In the rows, zero is written as 128.
Where one turn sends some rows of the set: a few examples, then the rows asked:
j_59: [ 94 149 171 128 135 119 107 114 124 121  90 124 134 128 132 146 137 139
 157 123 116 146 130 108 132  81 124 137 131 134 108 115 135 160 118 109
 137 117]
j_994: [157 135 134 123  98 125 101 115 137 135 104 145  89 164 125 168  94 112
 127 139 128 115  96 125 140 131 149 114 134 117 120 116 126 156 120 148
 129 128]
j_483: [154 118 124 111 111 107 125 103 130 123 104  79 125 104 151 132 136 135
 145 160 142 130 145 124 123 108 128  94 129 136 114 118 115 154 102  96
 138 159]
j_29: [105 112 112 150 155 138 133 156 109 132 118 130 133 136  99 101 126 137
 109 144 129  94 118 121 125 131 149 131 138  90 135 144 113 110 161  92
 100 101]
j_257: [131 115 107 127 110 118 123 106 127 120 167 118  94 105 141 131 109 136
 144 159 152 125 141 157 144 148 146 155 126 104 102 137 103 145 119 145
 109 123]
j_692: [150 128 136 135 120 141 123 115 126 124 116 117 121 137 142 170 110 140
 144 130 196 122 117 134 127 121 143 156 148 109 145 149  99 116 113 120
 122 112]
j_410: [120 116 128 137  92 131 130 123 111 154 110 142 179 154 132 145 154 129
 137 106 103 127 111 142 103 113 118 106 146 134 128 142 162 126 116 122
 114 104]
j_949: [121 115 142 127 146  99  93  98 151 110 150 130 120 135 131 102 109 151
 145 152 127 158 110 112 124 106 131 120 111 125 141 130  89 136 127 114
 113 108]
j_264: [120 152 124 109  88 127 153 153 131 122  83 124 148 125 118 136 155 129
 127 138 146  99 120 155 113 135 119 107 126 142  86 126 146 133 116 139
 149 158]
j_330: [125 135 134 130 158  88 150 139 128 139 144 140 141 116 131 132 146 142
 114 140 120 147 135 141 134  94 159 121 105 156 130 101 120 125 139 116
 108 182]
j_226: [126 140 107 133 158 157 134 102 167 121 139 119 125 140 129 154 123 134
 140  99 141 128 120 106 147 124 153 128 101 114 120 170 124 148 101 139
 126 162]
j_737: [117 116 133 117 134 129 130 128 111 152 110 151 185 108 146 117 140 120
 114 149  87  86 156 129 131 120 142 120 149 140 131 143 141 152 123 111
 128 144]
j_862: [117 133 125 135 122 128 103 148  88 126  93  98 110 134  95 101 168 133
 103 138 128  74 113 125 132 131 128 128 136 116 107 106 118 142 123 125
 123 145]
j_644: [123  94 102 143 134 130 120 124 135 106 169  92 127 106 122 106 131 157
 139 108 147 132 112 106 103 138 113 113 125 125  98 118 117 153 107 119
 119 123]
j_671: [134 135 126 131 134 127 106 110 152 137 170 131 118 138 102 129  86 118
 135 138 104 109 119 132 122 126 149 142 130 119 133 154 141 166 115 122
 114  90]
j_422: [127 110  94 112 120 122  96 118 147 110 126 135 106 149 161 145 112 133
 152 140 116 152 154 115 140 128 172 120 110 106 112 123 120 140 104 121
 144 128]
j_503: [150 149  93 134 147 126 110 120 107 132 143 142 133 143 128 107 157 147
 142 115 151 138 163 161 129 154 142  96 122 126 127 130 127 136 146 131
 165 140]
j_858: [125 119 143 143 126 121 131 135  68 116  83 153 128 137 131 113 147 148
 119 135 122 109 130 146 126 134 116 161 132  87 132 122 117 127 146 130
  85 130]
j_290: [130 173 132  97 133 134 144 141 132 118 121 142 155 134 140 127 118 109
 111 161 118 104 127 137 119 137 115  97 114 168 131 138 121  96 130 121
 117 125]
j_149: [114 139  98 125 152 131 149 135 130 137 130 135  88 127 128 156 141 159
 139 125 118  92 139 128 103 111 161 133 160 114 111 159 164 103 121 135
 142 146]
j_601: [124 118 114 139 124 115 144 154 101 154 122 152 123 150 105 143 138 129
 111 102 157 131 118 165 168 124 115 112 136 144 131 113 146 124 143 134
 103 112]
j_956: [175 134 139 150 142 123 139  98 116 149 118 112 128 142 132 147 144 160
 119 139 127 114 111 166  93 130 118 151 135 111 130 147 153 114 138 142
  98 148]
j_355: [127 148 113 136 139 109 183 140 129 129 169 131 116 138 134 146 159 139
 135 132 117  87 124 126 122 126 139 137 130 113 142 116 104 112 114 124
 120 106]
j_197: [137 106  97 145 145 119 123 125 118 124 101 131 141 108 155 105 140 113
 108 138 144 105 143 153 151 153 159 146 144 147 148 165 106 123 128 120
 136 169]
j_265: [123 140 151 133 114 136 112 148 101  97 138 144  95 137 141  94 146 118
 139 118 135 111 115 135 126 111 126 118 149 129 140  93 156 102 146 119
 160 156]
j_555: [116 120 121 128 105 148 159 132 128 110 107 103  84 136 120 140 104 104
 123 152 131 127 120 112 116 125 131 109 130 115  99 144 172 123 138 134
  91 138]
j_547: [107 133  95 129 137 139 131 143 124 115 148 136 151 123 128 113 146 158
 140 140 141 151 140 150  91 137 126 127 133 113 127 174 119  97 131  84
 136 129]
j_405: [127 114 117 127 128 114 117 119 142 131  94 106 122 131 158 127 176 145
 126 126 163 149 117 134 151 129 125 117 139 135 126 148 106  72 117 128
 118 153]
j_962: [127 133 188 120 109 147 122 100 121 125 128 140 130 108 126 120 106 156
 135 128 140 141 121 117  97 126 126 125 129 146 129 143 143 144 138 164
  96 156]
j_172: [126 132 150 114 124 123  91 105 141 133 130 115  73 109 120 113 107 123
 137 152 150 123 113 128 144 120 163 116 114 152 107 116  98 138 133 139
 125 166]
j_183: [136 125 107 130 143 130 119 127 115 133  93 150 129 146 139 127 125 139
 101 152  97 101 131 102 126 151 155 114 148 132 157 165 149 121 137 157
 136 169]
j_206: [125 115 108 156 140 116 141 129 136 114 122 126 145 127 140 152  82 104
 129 144 136 150 122 130 102 139 133 130 167 142 119 160 153 136 133 102
 137  99]
j_51: [141 101 123 137 159 126 131 112 125 123 121 155 158 119 124  96 142 145
 111 120 110  97 110 131 125 131 120  94 123 141 159 141  89 161 134 123
 127 172]
j_368: [ 95 110 138 100 111 135 100 139 141 110 135 145 125 121 125 108  89  84
 145 139 118 122 125 122 134 109 148 131 105 143 100 112 146 150 104 105
 126 126]
j_201: [129 130 122 128 168 120 111 130 148 153 108 124 151 137 135 124 131 138
 139  95 130 114 101  97 117  96 143 123 100 147 113 115 151  95 128  90
 126 167]
j_276: [120 112 152 119 132 124 156 127 127 125 132 124 124 107 111  99 141 148
 149 119 146  89  94 150  98 110  88 131 126 161 138 127 133 127 128 105
 140 159]
j_592: [137 107 142 124  95 101 132 112 124 100 132 153 143 132 147 130  89 110
 132 165 142 141  97 146 129 128 105 135 117 137 123 116 113 155 123 138
 108 123]
j_931: [102 109 107 132 156 145 114 150 110 119  96 137 155 161 137 124 149 139
 125 128 142  84 117  95 138 115 145 148 106  99 124 104 107 111 109 112
 131 133]
j_370: [112 123 115 115 138 144  89 136 119 114 131  88 129 135 150 123 160 168
 123 144 113 113 125 152 144 102 136 108 107 143 144 119 133  92 109 127
 116 103]
j_998: [169 146 114 142 118 141 111 149 128 120 152 114 151 147 150 146 117 143
 112 131 115  98 105 158 133 135 147 141 118 132 160 130 173 124 120 123
 145 155]

j_370 goes to j_998
j_644 goes to j_206
Now find these:
j_51 goes to j_29
j_956 goes to j_276
j_592 goes to j_949

Where one turn sends some rows of the set: a few examples, then the rows asked:
j_175: [128  99 153  95 126  98 135 154 144  97 143 144 118 101 122 139 118 133
 112 129  69 122 139 152 103 137 134 131 117 113 124  92  99 129 120 149
 120 113 141 104  93 116 135 129 113 153  95 110 138 110 150 152 176  94
 148 113 141 122 129  81]
j_851: [106 138 144 130 154 123 128 157 128 112 161 118 154 120 120 154 101 116
 115 146 160 107 155 124  99 138 132 147 133  95  76 132 111 130 103 161
 163 124 132 126 119 108 158 150 125 141 120 131 143 110 128 119 103 140
 131 146 140 115  97  92]
j_236: [ 88 141 143 130 165  89  94 173 114 129 142 111 125 129 154 138  78  97
  96 139 121 160  78 138 161 122 167 120 130 126 119 145 121 127 137 145
 123 162 103 130 135 166 129 146 145  94 124 160 139 124 167 116 151 168
 101 150 106 129 128 129]
j_529: [125 145 143 146  99  95 105 144 116  97 142  96 132 131 124 154 105 119
  96 143 153 135 118 126  95 103 132  94 133 123  94 130  82 142 119 117
 123 122  81 102  98 119 155 127 116 137 121  96 147 148 121 128 140 127
 126 154 150 120 129 119]
j_573: [125 120 131 119 131 104 118 166 106 124 149 161 125 140 148  98  70 126
  73 152 134 151 137 117 157 156 157 115 113 119 123 138  96 111 170 146
 117 127 102  94 123 128 117 145 131 168  98 175 133 135 171 122 135 147
 116 150 144 135 143  95]
j_348: [ 81 114 162 127 192 126 104 119 104 116 131 147 133 113 152 107  90 126
 117 104 127 118 103 162  79 120 146 121 149 147 119  87 109 155 163 138
 122 152 147 122 100 133 133 120 135 141 117 133 157 109 124 143 140 153
 122 158 122 166  89 107]
j_585: [ 96 102 171 113 117 118 125 173 128  93 120 101 146 126 163 129 123 131
 100 127 100 129 134 154  84 127 158 112 150  89 124 107  86 112 153 144
 144 123 120 130 113 161 169 130 135 121 103 145 154 112 146 165 127  98
 147 114 126 161 110  69]
j_713: [ 90  99 123 121 159  75  93 147 102 125 133 105 128 114 149 155  98 138
 121  97 132 118 101 157  89 122 143 112 168 127 114  93 102 117 131 159
 154 144 146 163 123 112 133 151 120 114 112 127 167 105 141 130 142 106
 119 130  94 192 114 127]
j_144: [104 144 105 115 191 139 120 164 132 126 129 121 157 148 142 104  92 130
  75 141  87 140 124 160 130 162 144 133 130 115 135 104  97 140 147 157
 107 148 118 158 124 138 120 131 159 110 115 172 145 108 170 120 174 131
 125 107 103 151 155 104]
j_973: [122 141 112 117 136  78 117 177 124 127 142 119 118 158 137 148  88 152
 104 138 121 135 139 113 155 155 150 108 136 113 131 151  93  98 144 150
 129 133  97 138 128 127 130 189  78 131 116 127 149 127 176 114 136 135
 124 149 105  91 162 125]
j_640: [103 141 112 142 172 118 130 127 104 138 125 143 116 109 131 115  86 132
  99 131 116 153 126 100 120 129 165 136 142  89 124 135  78  91 174 165
 140 146  79 126 108 142 142 170 114 120 121 152 160 127 164  88 113 119
 153 164 123 124 139 101]
j_909: [107 103 152 109 172  86 117 160 124  99 139 128 129 149 146 163  74 121
 117 105 150 121  95 167  92 162 174 117 127 167 121  72 118 153 132 140
 153 147 135 111  97 126 127 130 113 132 103  99 144 104 151 144 137 143
  95 142 114 137 119 126]
j_389: [119 131 101 109 158  93 106 158 119 118 140 126 148 113 129 145  77 106
 120 123 142 139 110 134 146 146 169 135 134 132 132 108  78 104 106 141
  91 162  70 147 119 133 121 136 146 103 131 139 177 132 183 113 158 141
 110 152 110 137 136  97]
j_277: [112 139 131 119 161 133 122 148 137 106 153 113 150 112 122 159 107 109
 115 140 161 112 150 128  90 131 133 150 140 105  83 137 123 129 107 165
 153 130 141 125 116 106 149 142 127 129 121 135 135 108 119 127 106 130
 135 146 146 108  97  96]
j_9: [110  86 160 113 164 101 116 152 126 100 127 132 117 104 126 134 102 102
 122 118  90 152 110 174  96 105 147 127 106 133 103 103  70 121 121 166
 137 119 132 101 108 127 128 106 138 129 110  90 137 102 148 132 181 114
 121 126 140 147 126 123]
j_430: [106 104 156  87 145  90  87 157 124  99 134 115 142 163 137 136  92 125
 110 136 130 127 114 160  89 123 142  93 131 156 114 110 112 142 131 140
 106 124 148 153 131 118 122 137 120 143 107 124 154 118 122 150 188 155
  98 132 115 190 119 130]
j_385: [107 149 108 143 167 101 105 135 112 141 157 140 122 109 143 109  87 110
 112 139 120 122  99 136 147 153 142 136 122 142 109 117 122 124 135 145
 129 148 107 136 121 110 104 176 166  99 110 145 162 102 178  87 150 129
 100 152 145 132 141 126]
j_615: [113 133 134 151 132 108 105 161  95  97 170 143 119  91 152 137  99 122
  98 131 141  97 156 153 112  92 127 100 153 116 102 130  97 129 136 154
 116 142 144 126  91 141 157 125 150 139 101 148 107 119 122 153 145 140
 141 160 106 118 127 137]
j_457: [106 128 140 148 129  98 116 151  95  98 165 144 123  97 147 145  93 125
  96 122 137  92 162 150 125  83 116 104 143 109 104 134  99 120 128 157
 117 137 136 126  93 146 154 127 142 148 106 156 107 118 129 135 136 139
 149 157 116 121 130 142]
j_509: [100 145 117 128 148 100 133 166  91 135 152 132 133 152 150 112  91 167
  86 128 117 116 134 113 145 173 147 105 151 114 142 131 121 136 164 135
 122 122 116 121 119 119 111 179  94 157 120 190 142 144 156 129 125 120
 139 146 102 128 121  91]
j_910: [ 68 138 108 105 196 121 115 169 132 142 141 113 126 143 106 112 113 128
  89 134  92 149  95 139 138 154 159 112 126 129 132  83 119 125 140 115
 110 140  93 141 131 138 134 168 116 100 126 149 160 139 147 120 152 139
 105 116 124 156 104  87]
j_334: [ 89 108 169 124 114 111 124 169 126 103 124  98 162 138 166 130 122 140
  95 133 100 136 140 148  91 125 151 116 143  89 127 106  91 122 152 141
 149 120 104 121 107 161 175 126 129 138 101 152 157 115 145 162 131 104
 149 117 122 163 116  62]
j_877: [108 123 133 114 196 118 111 145 143 109  98 106 137 142 116 156  94 136
 151 127 120 115 116 177  79 118 125 128 149 138 115 100  90 141 137 148
 136 145 140 143 113 112 154 141 111 102 117  99 170  93 138 122 168 143
 131 152 112 143 139 123]
j_30: [ 90 132 104 119 146 123 118 172 107 131 122 117 121 154 121 118 112 142
  81 148  77 160 146 118 131 119 142  98 123  92 130 150  69 100 174 162
 111 117  95 140 136 134 138 167  98 124 122 162 160 129 149 116 174 122
 151 149 121 136 155 117]
j_578: [128 124 149 106 119  95  88 156 123  86 128 103 151 155 129 143  92 126
 102 146 135 132 114 165  90 121 130  86 141 150  99 112 109 145 122 123
 102 124 125 144 120 108 122 128 127 141 110 108 149 124 119 149 186 145
 102 130 132 164 115 118]
j_92: [115 136 122 124 176 150 153 160 124 109 122 143 138 159 109 116  91 147
  85 142 106 159 131 116 123 167 163 142 120 110 129 129  80 131 181 139
 117 139  90  79  93 133 140 148 109 139 106 144 146 119 170 113 149 144
 138 160 137 105 146  83]
j_842: [ 82 130 154 136 176 127 106 124  99 101 139 140 125  93 150 119  94 121
 110 111 127 116 132 162  86  95 142 111 138 136 118  98 112 145 145 140
 112 153 142 123  87 147 135 122 154 145 110 142 129 114 116 151 146 152
 122 157 110 166  85 120]
j_707: [103 133 142 122 196 128 120 144 138 106 115 102 148 129 114 150 107 132
 162 130 125 106 125 170  80 121 120 134 152 127 100 111 101 142 113 153
 152 138 138 145 117 117 147 151 119 102 121 105 160  93 127 124 150 133
 130 147 123 113 110 117]
j_135: [107 123 154 112 168  88 120 163 131  93 140 115 120 134 144 161  78 123
 114 122 135 125 113 174  88 165 168 104 140 154 121  55 138 146 131 138
 152 143 114 113  77 125 135 144 120 122  92 103 124 106 153 143 121 133
 108 133 117 135 105 122]
j_609: [102 142 175 116 148 102 118 168 136 119 144 105 105 132 148 135 109 138
  98 141  86 129 121 171  85 151 140  90 141 105 120  71 137 141 156 147
 142 128 109 112  84 116 155 162 103 116  90 123 115 115 144 148 113  98
 158 132 127 117 114 132]
j_659: [128 114 135 118 132 102 117 161 108 122 152 161 122 137 150 107  72 124
  78 145 136 151 123 113 154 149 172 119 111 109 121 153  93 105 177 147
 120 123 100  99 119 130 116 144 133 168 100 174 136 138 168 114 137 149
 107 149 135 128 140  98]
j_101: [112  84 148 120 172 108 100 148 114 119 116 142 119 117 138 138  92  96
 114 114 111 151  92 181  89 105 148 121 115 143  96 103  67 129 146 165
 151 130 135 118 116 122 139 106 144 122 113 105 150  99 142 118 171 131
 120 138 142 172 133 130]
j_869: [123 141 118 123 138  72 122 169 123 130 133 112 129 163 131 143  86 150
 106 142 117 133 132 109 159 156 143 107 139 115 131 151  92 106 138 146
 133 125  98 129 134 133 134 190  74 127 114 131 144 127 171 118 138 125
 132 152 104  97 164 124]
j_219: [ 89  95 142 133 133  86  99 160 102 116 123 101 142 110 166 142 113 141
 120 108 119 118 107 167  94 118 145 110 167 114 111  93 100 110 130 151
 160 129 137 164 128 127 136 138 142 119 111 136 163 102 136 143 136  96
 121 111 105 178 104 108]
j_685: [101 140 108 139 175 119 129 133 105 138 123 134 113 106 133 116  82 130
 101 135 117 148 133 100 125 122 160 138 135  85 127 131  78  94 167 162
 140 144  79 109 116 139 146 164 112 121 125 156 158 128 166  94 108 119
 162 164 115 127 133  98]
j_700: [ 89 132 110 119 147 123 120 175 104 135 119 113 120 154 119 111 105 139
  86 150  83 155 145 115 137 116 135  99 118  92 125 153  63  96 162 159
 119 119  98 128 141 133 141 170  95 118 121 163 157 129 146 119 169 115
 150 147 126 146 153 113]
j_602: [ 93 135 128 143 192  98 120 174 115 112 135 113 126 135 135  98 102 143
 109 122  86 119  93 146 125 150 148 105 132 145 144 115 110 142 157 122
  94 141  98 100 112 145 102 137 128  96 115 154 157 127 175 116 205 126
 118 128 112 116 148  93]
j_983: [117  99 160  99 132  90 143 160 143  90 145 138 126 113 117 136 119 141
 109 127  66 121 150 147 110 136 127 132 112  97 121  94  98 127 121 143
 115 103 141  99  98 112 128 131 104 154 106 116 140 116 162 141 173  95
 151 114 140 127 130  86]
j_249: [122 142 115 125 175 142 155 153 125 110 118 152 136 156 106 121  80 141
  81 142 105 158 137 116 130 161 157 142 118 118 132 122  78 141 173 142
 119 141  90  75  94 137 143 148 108 137 108 147 140 122 173 117 145 146
 143 154 136 106 147  83]
j_477: [133 136 142 145  99 103 104 148 118  94 137 106 135 129 124 151 114 112
  91 145 150 126 113 127  92 100 139  88 135 135  98 136  90 138 121 116
 116 132  95 113 104 113 160 139 114 125 126  91 148 143 116 130 146 124
 125 146 151 117 113 114]
j_488: [ 93 139 171 116 152 107 127 160 126 119 145  97  99 133 139 137 105 144
  97 141  80 124 134 173  89 155 127  85 139 101 119  71 131 145 160 144
 143 120 103 110  86 133 163 159 105 127  89 127 117 114 146 138 113 102
 163 144 136 123 120 134]
j_963: [ 95 139 112 118 155 106 135 166  99 130 161 132 133 156 153 113  95 171
  80 123 107 120 135 112 146 171 149 108 159 116 142 135 122 131 169 138
 118 122 116 129 112 122 116 184  85 157 119 184 138 140 160 128 131 125
 129 148 106 128 116  91]

j_277 goes to j_175
j_713 goes to j_877
Now find these:
j_219 goes to j_707
j_389 goes to j_144
j_334 goes to j_851
j_685 goes to j_249
j_30 goes to j_640

